The same turns and mirrors carry the whole set onto itself, and each row onto the other rows of its family. Which rows share a family with each named row? Give them in list order.
These 32 rows form 4 families of 8 rows each.
z912: [ 0.42  2.10 -1.45 -2.72  0.18 -0.28 -0.24 -0.34 -1.65  1.74 -3.65  1.38
 -0.04  0.73 -0.18 -0.55  1.15  3.68 -0.50  0.41 -2.44]
z758: [ 3.24  0.06 -2.09 -1.98  1.17 -3.31  1.01 -0.40 -2.78 -0.78 -2.39  1.20
 -1.05 -3.23  0.38  1.16 -0.63  1.45 -0.02  0.29  1.69]
z980: [ 1.66  2.05 -0.61 -1.91 -1.26 -2.50 -0.54 -0.56 -1.23  0.97 -0.17  4.51
  0.39  0.14 -0.49 -1.38 -3.03  0.75 -1.11  4.21  0.30]
z101: [ 1.82  0.98 -0.22 -0.28 -1.37 -2.32  1.42 -1.08 -1.90  2.30 -1.30  4.45
  0.12  0.79 -0.11 -2.63 -2.40  1.24  0.14  4.54 -0.51]
z392: [ 2.10 -0.56  0.22 -1.62 -0.44 -0.36 -1.70  2.80 -5.59  0.66 -0.75  1.77
 -1.85  0.93  0.85  0.80 -1.28  2.45  1.08  1.10 -4.03]
z84: [ 1.35  0.00  1.42  0.28 -2.59  2.00 -1.45  2.07 -3.89  2.72 -0.64  3.01
 -1.24  2.52 -2.57 -1.80 -1.10  2.76 -0.31  3.23 -1.30]
z759: [ 2.39  0.46 -1.00 -0.33 -0.93 -0.77  1.23 -0.81 -0.68  1.38 -2.41  2.50
 -0.78 -1.59 -2.90 -1.42 -0.44  1.79 -1.66  2.29  4.44]
z591: [ 2.89 -0.28 -2.29 -1.86  0.45 -1.98 -0.05 -0.48 -1.98  0.68 -1.00  0.65
 -1.52 -2.38 -0.10  1.63  0.64 -0.46  2.55  1.93  0.61]
z736: [ 0.38  0.96  0.62 -0.43  0.48 -2.27 -0.65 -0.27 -2.20  1.31 -2.54  2.02
  1.00 -0.05  0.67 -2.78 -2.91  0.13 -0.20  4.03 -0.09]
z229: [ 2.92 -0.80 -0.16 -1.10 -0.59  1.01 -1.27  1.99 -5.30 -0.46 -1.32 -0.73
 -1.47 -1.34 -2.16  2.23  0.98  3.30 -0.29 -1.08  0.68]
z541: [ 0.22  3.00  1.09 -1.87  0.04  0.44 -0.89 -0.56 -2.17  2.65 -3.26  1.24
 -1.15 -0.97 -0.22 -1.42  0.01  3.62 -2.23  1.23 -1.76]
z426: [ 4.18 -0.89 -1.28 -1.36 -1.94  1.08  0.35  1.98 -4.28  0.71 -0.44  2.05
 -3.31 -0.64 -2.76  2.11  1.22  4.19 -0.30 -0.57  0.39]
z419: [ 0.89  1.22  0.80 -3.96  0.11  1.14 -0.27 -0.83 -3.23  2.09 -2.44  1.22
 -1.30 -1.43 -0.83 -0.83  0.20  2.17 -1.35 -0.37 -2.83]
z601: [ 1.92 -0.55  2.11 -1.35 -2.15  1.52 -0.06  1.44 -5.51  3.50 -0.95  3.09
 -0.90  0.99 -2.13 -0.78 -1.29  4.45 -2.62  2.56  0.31]
z704: [ 3.21 -1.68 -1.36 -1.78 -0.86  1.29  0.77  0.45 -3.49  0.19 -1.78 -0.65
 -4.01 -1.25 -2.07  1.11  0.83  4.00 -1.17 -0.50  0.22]
z296: [ 4.26 -2.98 -1.91  0.05 -1.46 -1.56  0.44  2.51 -4.11 -0.54  0.24  3.19
 -1.53  0.29 -1.87  0.65 -1.70  0.73  1.76  2.30  2.14]
z379: [ 1.77  0.39  0.03 -1.47 -1.62 -1.07  0.56  3.11 -5.44  1.30 -1.85  3.32
 -1.42  0.55  1.49  2.01 -2.33  1.30  1.33  2.11 -2.83]
z80: [ 2.58  0.93 -0.30  0.06  0.12  0.65  0.80 -1.33 -2.02  1.94 -3.52  2.66
 -1.65 -1.86 -4.44 -1.40 -0.33  3.39 -1.08  3.13  2.44]
z279: [ 3.63 -1.17 -1.59  2.20 -1.66 -2.37 -0.05  2.59 -3.28 -0.17 -0.47  2.92
 -0.99  0.73 -1.36  0.26 -1.74  2.28  1.04  3.82  3.11]
z209: [ 2.96  0.62 -2.42 -0.07  0.26 -2.89  0.33 -0.55 -1.66 -1.65 -1.67  0.66
 -0.53 -1.59 -0.17  0.44 -0.03  0.02  2.25  0.86 -0.12]
z722: [ 3.25  0.18  1.46 -1.91 -1.60 -0.25 -0.38  2.37 -5.24  0.97 -2.49  1.59
 -0.27  1.03  2.09  0.51 -0.97  0.30  1.46  1.85 -2.70]
z603: [ 1.50 -0.05 -1.68  0.41 -0.25 -1.12  0.55 -1.46 -1.91  0.80 -0.12  2.12
 -1.11 -1.65 -4.40 -0.95 -0.35  4.21 -1.76  1.55  2.82]
z801: [ 2.02 -0.83 -0.36 -1.78 -1.54 -1.86 -1.17  3.06 -4.49  0.04  0.48  1.54
 -0.74  1.15  2.32  0.83 -1.21  0.90  0.59  0.22 -2.04]
z894: [ 2.33  0.34 -3.61 -1.79  1.23 -2.36  0.28  0.14 -2.57  0.74 -1.50  0.61
  0.10 -2.55  1.41  0.80 -0.26  0.17  0.03  1.29 -0.43]
z726: [ 1.50  0.28  1.55 -0.02 -1.79  0.88 -0.43  2.39 -4.43  1.43 -2.05  3.59
 -0.89  1.71 -1.98 -2.34 -2.26  4.74 -3.05  1.49 -0.18]
z810: [ 2.25 -0.32  2.82 -0.05 -2.52  1.30 -0.72  1.82 -3.87  1.32 -1.58  3.67
 -2.69  1.83 -3.50 -1.40 -1.43  4.03 -0.48  2.26  0.79]
z688: [ 4.18 -1.56  0.78  0.37 -2.38 -1.43  0.71  3.16 -3.14  0.23  1.83  1.48
 -1.34 -0.48 -2.13  0.33 -1.86  1.58  1.31  3.69  1.58]
z69: [ 2.82 -2.02 -0.30  0.12 -0.25  1.46  0.17  2.45 -5.12  1.15 -2.85 -0.21
 -2.91 -0.86 -1.59  0.77  1.35  3.55  0.58 -0.82  0.14]
z79: [ 0.61  1.71 -1.04 -1.77  0.52  0.11 -0.49 -2.23 -3.99  1.59 -4.48  2.20
  0.00 -0.06 -0.16 -0.74  0.51  2.98 -1.65 -0.27 -1.34]
z435: [ 2.72 -0.34 -0.88 -0.43  0.19 -0.07 -1.05 -1.17 -0.97  0.73 -1.23  0.93
 -1.16 -1.18 -3.67 -2.65  0.65  3.10 -1.77  1.30  3.26]
z268: [ 1.31  1.61  0.59 -0.12 -0.45 -2.32 -1.25  1.58 -2.95  1.75 -1.37  4.81
  1.40  0.60  0.08 -1.74 -2.44  0.21  0.59  3.90  0.13]
z359: [ 4.14 -2.13  0.56  0.84 -1.55 -0.87 -0.17  2.16 -4.77  0.22  0.59  2.89
 -2.43 -1.43 -1.87 -0.05 -2.84  0.56  0.04  3.01  2.86]

Same family as z722: z101, z229, z601, z209, z603, z688, z79
Same family as z379: z912, z980, z591, z726, z69, z435, z359
Same family as z426: z758, z84, z736, z419, z80, z279, z801

